In the data rows, the value 128 means zero.
Here are some rows, each followed by its group. Rows of different groups can look alike.
[168 184 166 156 148 126 109 105  88  86  89 102 115 121 125 132 140] r
[105  94 102 100  86  85  95 116 130 143 154 169 179 173 165 158 136] g
[119 129 144 150 163 173 168 139 119 108  96  82  90 110 117 125 144] r
[132 113 101  95  88  86  82  98 112 136 146 160 176 180 177 168 142] g
[117 124 142 148 161 170 163 132 111 100  87  82  99 116 120 143 163] r
[119 132 145 148 159 164 171 153 140 122 117 106  89  85  97 108 116] r
[102 102 103  96  95 115 126 137 159 178 175 164 153 146 130 100 103] g
[168 184 166 156 148 125 109 105  88  86  89 102 115 121 125 132 141] r
[155 147 128 115  94  80  77  94  90 102 112 133 152 161 176 197 173] g
[122 139 148 151 166 171 154 125 106  97  85  83 100 114 119 139 158] r
[147 167 153 151 166 168 149 131 114 111 108  98  90  93 100 108 114] r
[150 142 124 110  89  79  80  96  91 103 117 138 155 163 178 200 173] g
[115 114 132 144 157 162 171 161 153 131 123 110  94  88  93 109 117] r
[165 179 163 151 137 118 103  99  76  81  93 108 120 122 132 159 157] r
[133 154 153 152 165 171 160 135 116 109 103  92  86  97 112 116 119] g
[147 140 122 107  89  80  80  96  89 103 121 142 157 165 179 201 170] g
[177 191 161 144 132 115 101  97  78  85  97 112 121 124 131 146 150] r
[127 146 150 151 163 170 166 142 123 114 108  95  86  93 106 114 117] q
[130 101  96  98  90  82  90 118 136 152 165 178 176 159 156 137 115] g
[165 183 166 159 154 130 113 106  91  88  90  98 111 123 125 126 135] r
[111  96 102 116 131 138 143 154 183 175 156 138 133 123  93  76 104] g
[101  96  97  97  84  99 114 128 144 160 171 174 169 156 148 137 115] g
[103  96 102  99  87 104 122 136 154 169 176 168 158 150 137 116 105] g
[110 113 129 138 145 148 157 159 171 152 137 128 123 111  87  64  91] q
[149 166 154 156 167 149 122 109  91  83  82  93 109 116 122 145 155] r
[111  91 100 100  87  86  99 122 139 153 166 177 176 160 153 143 121] g
[141 159 151 152 164 146 116 106  84  76  81  99 112 117 136 172 165] q
[112 114 132 142 151 154 164 161 165 143 131 121 112  96  80  79 106] g
[106 100 100  99 106 128 140 145 173 180 170 153 143 129 111  90 105] g
[121 102  99  99  92  86  84 103 117 137 145 159 175 179 180 173 145] q
[166 181 165 159 154 131 112 108  92  88  89  98 111 120 124 127 136] r
[147 165 159 157 168 161 140 116 102  98  91  88  94 113 117 118 134] g
[172 189 166 153 141 121 108 102  85  85  92 105 117 123 128 133 140] r
[103 100 101  97  97 117 131 138 162 178 175 161 151 143 125  99 102] g
[156 147 128 115  95  80  76  93  91 102 112 132 151 160 175 196 175] g
[111  92 102 116 131 137 144 152 180 173 156 143 135 126 102  75  96] g
[148 165 154 156 169 154 126 111  95  87  82  90 107 116 120 138 153] r
[108  93 106 121 134 139 145 153 178 172 155 140 135 126 102  74  92] g
[117 111 131 146 159 168 176 152 131 114 105  87  87 108 119 124 143] r
[111  99 118 134 142 146 157 160 178 156 142 132 122 106  82  76 105] r
[125 143 150 151 162 171 167 144 125 115 109  97  85  92 107 114 117] g
[129 149 151 151 164 170 164 140 122 114 107  94  85  94 108 114 117] q
[157 148 129 116  96  80  76  93  92 102 112 130 148 160 175 197 175] g
[167 181 164 159 155 131 112 107  92  88  89  98 111 118 124 128 137] r
[104  93 102  99  85  86  99 120 135 148 160 173 178 166 159 151 130] g
[133 110  96  98  91  81  87 111 129 146 162 179 179 166 155 144 119] g
[115 114 132 147 158 168 175 157 140 122 115  97  84  98 115 118 123] q
[115 127 138 147 152 160 167 160 153 131 125 113 103  91  80  91 112] r
[169 186 168 155 147 125 108 106  89  87  90 103 113 122 127 129 137] r
[105  99  99  95  95 112 127 135 157 173 175 168 154 146 136 108 101] g
[115  94 100 100  87  88 106 127 145 161 173 177 168 155 147 126 111] g
[118 105 116 138 151 160 175 165 155 128 117  98  83 102 116 121 131] q
[129 106  97  96  90  81  83 109 127 142 155 174 179 171 163 153 132] g
[154 168 156 158 167 154 126 112  97  90  85  89 104 116 119 129 143] r
[109  96 112 127 140 144 151 158 179 165 147 134 129 115  90  72  99] g
[158 170 155 159 167 157 137 119 108 104 101  92  93 104 111 116 117] q
[103  95 104 100  88  98 118 132 151 168 176 171 161 152 140 117 107] g
[167 182 166 158 151 130 111 106  89  87  89 100 112 121 125 129 137] r
Which group is nearest to each row below, going by the average distance to the group's rows?
[149 163 155 155 158 134 109 103  77  73  87 105 111 121 144 172 159] r
[123 139 148 150 162 169 167 148 132 118 113  99  86  90 101 112 117] q
[115 122 138 147 157 163 172 158 147 126 119 108  93  87  94 108 116] q
Which group is second nearest to each row below, going by the average distance to the group's rows?
[115 103 124 138 151 158 168 166 161 140 124 110  86  90 104 114 123] r
Which group is second nearest to each row below, going by the distance to the centre of the group?
[109 108 126 137 147 150 158 161 172 152 137 127 121 105  84  71  99] g
[112  98 113 130 146 150 158 164 179 155 138 127 117  99  84  88 112] g
[111 109 134 150 150 155 174 155 160 138 128 116  97  95  86  97 112] r
[112  94 115 131 133 152 162 161 174 157 142 136 125 101  93  83  98] g
Which other group has its centre nearest to the centre of group g?
q
Group r spreads out most along one direction. Which other group's direction of most spread is closest to that one?
g
Which group is second nearest to each row below, going by the distance to the group's nearest row?
[128 149 152 152 168 170 152 124 106  98  86  82  97 114 118 130 149] g
Which group is nearest to each row below, going by the distance to the centre of the group?
[178 190 158 140 129 113  97  95  76  86  99 113 122 126 135 154 155] r
[117 124 141 151 161 170 173 150 126 113 106  87  88 104 115 118 132] q
